Each row has a name. Each question is about the rows just above it.

[116 146  79 106  96  77 183 132  95 152  96] -> damiz
[140 123 119 115 135 118 133 126 127 161 144] -> karev
[138 105  62 110 160 110 123 144 151 110 103] -> pon
Repeated in damiz:	[96]
The value that pon holds more than once:	[110]

[112 124 136 138 125 141 136 133 125 127 120 124 130 126 122 127 120 110
 147 127 120 136 128 132 125 127 109 127 150 143 123 145 119 128] = Fopa
[ 53 110 163 175 115 185 175 153 116 101  88 114 138 121 103 119  92  47
 215 123  92  60 129 145 116 104  41 127 227 194 145 208  88 126] = ledof
[112 124 136 138 125 141 139 133 134 122 147 124 130 126 122 126 120 110
 134 127 120 113 128 132 125 122 109 134 217 190  98 213  87 125] = nuz
Whose row is [ 53 110 163 175 115 185 175 153 116 101  88 114 138 121 103 119  92  47
 215 123  92  60 129 145 116 104  41 127 227 194 145 208  88 126]?	ledof
Whose row is [112 124 136 138 125 141 139 133 134 122 147 124 130 126 122 126 120 110
 134 127 120 113 128 132 125 122 109 134 217 190  98 213  87 125]?	nuz
Whose row is [112 124 136 138 125 141 136 133 125 127 120 124 130 126 122 127 120 110
 147 127 120 136 128 132 125 127 109 127 150 143 123 145 119 128]?	Fopa

[134 134 104 134 126] = pon
[100 175 175  99 136] = veni
[100 173  86 120 185] = Durik
[159 159 140 159 159] = Zot
[146 117 122 124 148] = zufu
The value that pon holds more than once:	[134]
The value that Zot holds more than once:	[159]
Repeated in veni:	[175]
The row with [100 173  86 120 185] is	Durik

[166 123 164 164  89 205] : pon
[166 148 123 148 123 148] : zufu
[166 173 129 164  89 199] : ledof
[ 89 123 117 164  89 148] : Fopa
[166 123 129 164 123 148] : damiz
[166 123 129 164  89 148] : karev
[166 123 129 164 108 148] : veni
[166 139 129 180  89 148] : fiv
[166 123 129 164  90 143] : nudak
[123  89 194  89  89 122] : Durik
[110 123 129 164  62 148] : nuz
The value that Fopa holds more than once:	[89]
Which value appears more than once in Durik?	[89]
Which value appears more than once in pon?	[164]
The value that damiz holds more than once:	[123]
The row with [166 123 129 164 123 148] is	damiz
Whose row is [ 89 123 117 164  89 148]?	Fopa
Whose row is [123  89 194  89  89 122]?	Durik

[ 65 210 126 121 121] : Durik
[77 77 77 77 77] : karev
[218 218 123 218 218] : pon
[ 65 181 181 181 181] : Zot
Which value appears more than once in karev?	[77]
Which value appears more than once in Zot?	[181]
Repeated in pon:	[218]
Which value appears more than once in Durik?	[121]
Which row holds [218 218 123 218 218]?	pon
Which row holds [77 77 77 77 77]?	karev

[128 127 131 130 131 119 135 123 128 127 128 128 132 123 129 125 127 126
 131 124 135 126 125 125 123 123 135 137 128 134 130 131 126 140 129 120
 122] -> fiv
[128 127 131 129 130 129 119 123 129 127 128 113 132 124 129 130 127 129
 130 124 135 126 125 126 122 123 135 137 128 134 130 130 126 129 129 121
 123] -> Zot
[128 127 131 130 131 119 118 123 128 127 130 128 132 123 129 125 127 126
 131 130 135 126 125 125 121 123 135 137 128 134 130 131 126 140 129 120
 130] -> nuz
Whose row is [128 127 131 130 131 119 135 123 128 127 128 128 132 123 129 125 127 126
 131 124 135 126 125 125 123 123 135 137 128 134 130 131 126 140 129 120
 122]?	fiv
Whose row is [128 127 131 130 131 119 118 123 128 127 130 128 132 123 129 125 127 126
 131 130 135 126 125 125 121 123 135 137 128 134 130 131 126 140 129 120
 130]?	nuz
The row with [128 127 131 129 130 129 119 123 129 127 128 113 132 124 129 130 127 129
 130 124 135 126 125 126 122 123 135 137 128 134 130 130 126 129 129 121
 123] is	Zot

[190  97 156 146  85 202  68  68 180 173 141  84] : Zot
[180  78 158 154 114 160 104  67 166 185 148  70] : veni
[180 105 158 154 104 160 104  67 104 185 160 107] : Fopa
[197 101 174 164  82 190  82  49 179 199 159  75] : damiz
[119 135 129 119  61 184  86 119 128  96 128  71] : zufu
[159 112 141 134 102 171  93 101 155 146 132 102] : nuz
[180  78 158 154 114 160 104  78  78 185 148  78] : Durik
[159 112 141 134 102 171  93 101 155 169 132 102] : karev
[133 145 164 151  29 183  95 116 128 138 164  31] : fiv
[119 128 116 119 149 113 138 139 123 117 118 150] : ledof
Which value appears more than once in Zot?	[68]
The value that fiv holds more than once:	[164]
Which value appears more than once in damiz?	[82]
Repeated in ledof:	[119]
Repeated in Durik:	[78]

[108  99 151 140 204 109 157 125 145 138 100 149 155  54 129 189 137 148
 135 157 119 127 150 171 126 118 116 153 121 122 115 177 175 185  99  86
  31 157 157 141 111 122  97 143 100 121 147 190 100 122 109 171 147 124
  94] = Fopa
[117  83 155 139 229 146 160  99 129 123 128 167 170 123 133 101 100 121
 171 175 153 119  91 165 116 110  80 105 140 134 131 152 150 138  94 162
  74 203 141 128 127 136  83 104 122 188 197 213 172 174 134 163 110 109
 128] = nuz
[ 81  80 142 163 135  95 111  97 152 138 134 143 118  82 166 129 145 128
 146 176 101 108 119 129  95 108 142 100 115 163 151 194 150 198  78  86
  68 174 152 130 140  95  77 151 114 126 174 168 104 150  96 176 109 106
 129] = veni
[117  65 137 146 175 135 163 112 159 131 130 138 165  93 151 118 162 134
 104 154 135 129  96 128 133  79  86  97 103 179 140 152 111 173  61 161
  92 177 131 119 101 106 102 125 113 125 164 203 166 157 146 121 175 127
  98] = damiz
[146 104 161 177 190 126 158  92 130 130 136 167 114 130 147  96 125 113
 126 145 140 116 146 144 158 123 110 123 139 160 145 167 145 187  87 123
 116 177 111 150 102 152 155 136 111 113 144 164 171 164 140 200 111 116
 133] = zufu
[138 110 166 177 179 128 135  71 148 126 139 145 167 117 171  85 139 145
 141 155 113 120 100 142 159 125  82 159  99 168 114 211 148 189  95 128
  86 192 142 135 130 132 128 126 125 158 174 158 128 145 161 192 113 102
  86] = Durik
[ 78  98 156 111  95 156 175 109 144 152 140 176  62 180  71 176 128 145
 176  77 182 159  64  85 115 101  78  76  84 143 145 164 127 151 112 114
 169 133 125  68 122  78  98 160 163 169  85  86  83 150 132 149 180 159
 134] = ledof
[ 72 105  87 104 117 119 200  94 123 139 123 147  46 166 104 179 137 137
 160  92 182 135  98 104 130  88 137  81  82 158 121 113 133 129 140  76
 174  97 157  99 127 112 145 157 128 163  54 118  85 133 150 165 204 174
 115] = nudak
[ 81  97 153 126 171 137 164  96 149 112 113 175 113  88 158 154 153 154
 142 145 171 125 117 162 134 128 147 112 116 130 147 174 142 152  67 110
  83 214 152 122 123 116 116 140  88 110 172 164 136 131 131 159 143 121
 145] = pon
[110  50 144 165 201 150 162  66 129 125 153 148 175  76 156 140 121 110
 135 141 126 132 125 172 155  82 101 129 136 163 126 181 105 187  83 136
  96 159 160 142  93 154 156 143 121 131 186 192  85 178 170 154 125  89
  86] = fiv
The row with [117  83 155 139 229 146 160  99 129 123 128 167 170 123 133 101 100 121
 171 175 153 119  91 165 116 110  80 105 140 134 131 152 150 138  94 162
  74 203 141 128 127 136  83 104 122 188 197 213 172 174 134 163 110 109
 128] is	nuz
The row with [110  50 144 165 201 150 162  66 129 125 153 148 175  76 156 140 121 110
 135 141 126 132 125 172 155  82 101 129 136 163 126 181 105 187  83 136
  96 159 160 142  93 154 156 143 121 131 186 192  85 178 170 154 125  89
  86] is	fiv
Which row holds [ 78  98 156 111  95 156 175 109 144 152 140 176  62 180  71 176 128 145
 176  77 182 159  64  85 115 101  78  76  84 143 145 164 127 151 112 114
 169 133 125  68 122  78  98 160 163 169  85  86  83 150 132 149 180 159
 134]?	ledof

[126  29  91 124 190] = ledof
[218 120 189 120 142] = Durik
[195  97 197 177 103] = pon
[154  54 154 154 182] = karev
[ 29 125 140  93 131] = Zot
[119  51 178  88 142] = fiv
The value that karev holds more than once:	[154]
Whose row is [154  54 154 154 182]?	karev
Where do [195  97 197 177 103] appear?	pon
Which value appears more than once in Durik?	[120]

[155 107 166 118 165  74 154 118 154 117 150] = nudak
[155 107 166 118 165 170  91 104 166 155 166] = karev
[127  65 119 129 174 117 135  96 125 178 131] = Durik
[108 148 110 187 142 151 109 111 148 155 122] = Zot
[ 97 143 179 127  99  77 105 111 103 102 149] = Fopa
[108 144 110 187 142 151 109 122 109 157 115] = zufu
[125  92 115 119 156 128 127 107 125 123 107] = damiz
Repeated in Zot:	[148]
Which value appears more than once in zufu?	[109]

